In the data rows, the value 50 means zero.
Here are some numbered points:
50/50/50/89/50/50/50/50/58/82/71/50 0
50/70/50/81/50/50/50/50/99/69/50/50 1
55/73/50/50/60/50/62/79/50/57/65/72 2
50/54/67/58/59/50/59/50/64/53/50/52 3
50/50/50/88/50/66/50/50/73/76/63/50 4
68/67/54/72/72/73/58/67/50/71/51/60 5
50/50/50/60/65/50/57/50/90/53/50/50 6
64/66/67/60/66/56/58/51/60/55/57/54 7
78/50/78/50/74/59/86/65/68/50/56/81 8
59/50/56/54/58/50/61/50/66/50/55/52 9
50/56/72/58/61/73/65/78/53/69/88/80 10
53/78/54/58/63/50/58/62/50/56/65/59 11
50/50/50/88/50/50/50/59/50/88/67/50 12
50/85/63/50/65/58/61/66/76/50/59/59 13
60/50/64/69/56/76/54/50/55/63/50/50 14
50/50/50/84/50/53/50/72/50/92/78/57 15
85/51/73/54/79/52/79/50/74/50/50/64 16
73/69/75/50/86/61/80/75/82/50/62/86 17
50/50/50/82/50/50/50/50/55/78/70/50 18
94/71/67/50/68/88/82/66/52/53/69/81 19
82/66/81/50/73/53/82/56/71/50/50/70 20
50/64/50/63/66/86/52/55/50/61/62/53 21
63/63/55/50/55/50/63/53/50/50/50/57 22
New points follow, each followed by the numbers of its two nearest points above, looking only along the 3 directions in which the numbered points spread most, nearest first.
54/57/60/61/57/50/68/50/53/58/62/59 7 22
50/60/50/69/50/70/50/55/54/65/51/50 21 14
83/50/96/50/72/50/76/57/58/51/50/71 8 20
99/51/83/50/73/50/77/55/57/50/50/69 8 20
59/50/50/61/60/50/59/55/54/51/62/59 7 22
68/67/55/59/58/81/63/50/59/55/50/50 7 22
63/57/71/69/50/77/50/50/61/65/50/50 14 7
64/85/62/72/51/78/55/84/50/80/89/70 10 21
58/64/73/50/78/60/82/60/84/50/50/72 20 16
52/54/60/70/50/63/55/55/50/69/55/54 14 21
56/59/50/69/50/50/50/55/50/65/75/50 21 18
50/58/50/68/50/72/50/55/50/67/53/50 21 18
78/65/81/50/84/78/84/73/52/50/54/86 19 17
50/50/52/79/50/50/50/53/50/74/57/50 18 4
50/86/50/76/50/51/50/57/55/75/70/50 21 11
54/61/51/62/50/50/58/57/50/61/70/59 21 11
50/50/50/85/50/75/50/55/50/81/61/50 12 18
61/50/66/72/52/50/55/70/50/76/68/63 5 21
75/80/82/50/85/60/79/69/64/50/50/74 17 20
